(in the rows, 128 means zero)
One turn sends every row of this set to another row. A few are shown first. Where does it send the rows asked after them?
k_152: [120 147 115 112  92  83 109 146 139 135 152 141 161 138  87 139]
k_499: [123 163 145 102  96  88  97 116 151 131 135 130  87 129 139 138]
k_800: [133 132 126 147 110 101 119 151 117 138 113 124 150 119 105 133]
k_931: [109 113 101  99  97  93  92 133 162  87 118 117 126 131 140 153]
k_53: [110 110  99 100  97  91  93 122 164  95 122 121 116 132 143 150]
k_126: [137 138 117 137 118  92 114 167 123 119 127 122 150 124 100 127]
k_338: [124 164 152  97  94 102  98 121 135 138 124 122  94 133 131 130]
k_605: [107 104  96 105  98  97 101 136 155  89 110 121 131 128 129 152]
k_198: [132 153 142 125 116 103 109 149 131 111 105 114  95 115 136 130]
k_89: [103 111 102  98  94  94  99 134 162  88 111 119 129 126 132 153]
k_552: [118 159 116  91  85  73  94 106 155 151 145 147 131 128 128 148]
k_27: [129 154 145 101 107  84 108 121 151 136 128 128  84 122 126 120]
k_180: [106 104  95 101  92  88  97 119 166 101 126 128 126 131 134 152]
k_501: [104 103  92 104  94  91 102 128 162  98 118 129 136 129 126 153]
k_538: [122 157 127  99  94  83  85 110 158 149 153 145 134 143 116 137]
k_348: [128 159 135 104  83  66  81 121 149 137 153 152 119 138 116 125]
k_528: [110 108 101 102 100  97  95 132 158  87 112 117 119 129 139 149]
k_860: [127 141 118 129  88  65  95 137 140 138 146 155 155 131  94 129]
k_435: [116 142 100 113  91  78 108 133 141 144 133 146 172 125 104 152]
k_624: [113 154 126 106  80  78 100 110 155 144 160 149 130 137 113 149]
k_543: [136 147 141 127 109  88 101 160 126 112  97 130 108 114 114 112]
k_461: [133 165 150 102  96  80  85 134 141 121 121 134  90 128 128 116]
k_753: [128 138 122 143 112 101 121 166 122 113 109 122 144 118 107 138]
k_556: [130 131 121 138 119 101 113 156 132 129 102 129 154 117  99 126]
k_797: [129 163 132  92 104  85  93 118 148 135 118 124  93 119 150 136]
k_336: [144 143 135 129 126  93 114 153 132 121 112 113 102 114 125 116]
k_484: [130 139 108 130 113  92 114 162 121 124 100 125 160 113 113 142]
k_618: [126 140 119 130  93  88 105 131 129 152 151 139 164 136 102 144]
k_340: [138 152 126 116 119  98 106 153 127 118  90 112 111 109 141 132]
k_228: [115 138 113 133  90  85 114 142 137 134 141 144 166 129  92 150]
k_292: [128 165 146  92 105  97  85 120 153 131 123 126  95 132 133 125]
k_663: [132 133 123 142 104  79 108 161 126 123 112 141 149 118  95 119]
k_476: [115 158 133  88  84  79 105 118 155 146 152 146 120 135 102 135]
k_857: [132 150 141 118 122 108 104 149 134 119  91 116 108 117 123 119]
k_201: [121 162 135 101  82  90  93 113 139 151 156 138 130 145 118 141]
k_517: [131 146 147 126 110 110 114 144 121 131  98 115 107 116 124 125]
k_354: [110 110  98 105  98  88  93 126 167  94 124 121 126 128 142 152]
k_595: [104 104  99 105  95  90 103 128 166  95 112 125 131 122 128 153]
k_47: [122 136 111 127 101  85 101 132 147 147 141 146 171 132  94 139]
k_917: [107 104  97 107  95  86 100 121 169  99 121 125 129 124 135 153]

k_857 turns into k_538
k_201 turns into k_800
Now find these:
k_595 turns into k_931
k_126 turns into k_27
k_461 turns into k_860
k_624 turns into k_753
k_435 turns into k_340
k_528 turns into k_180

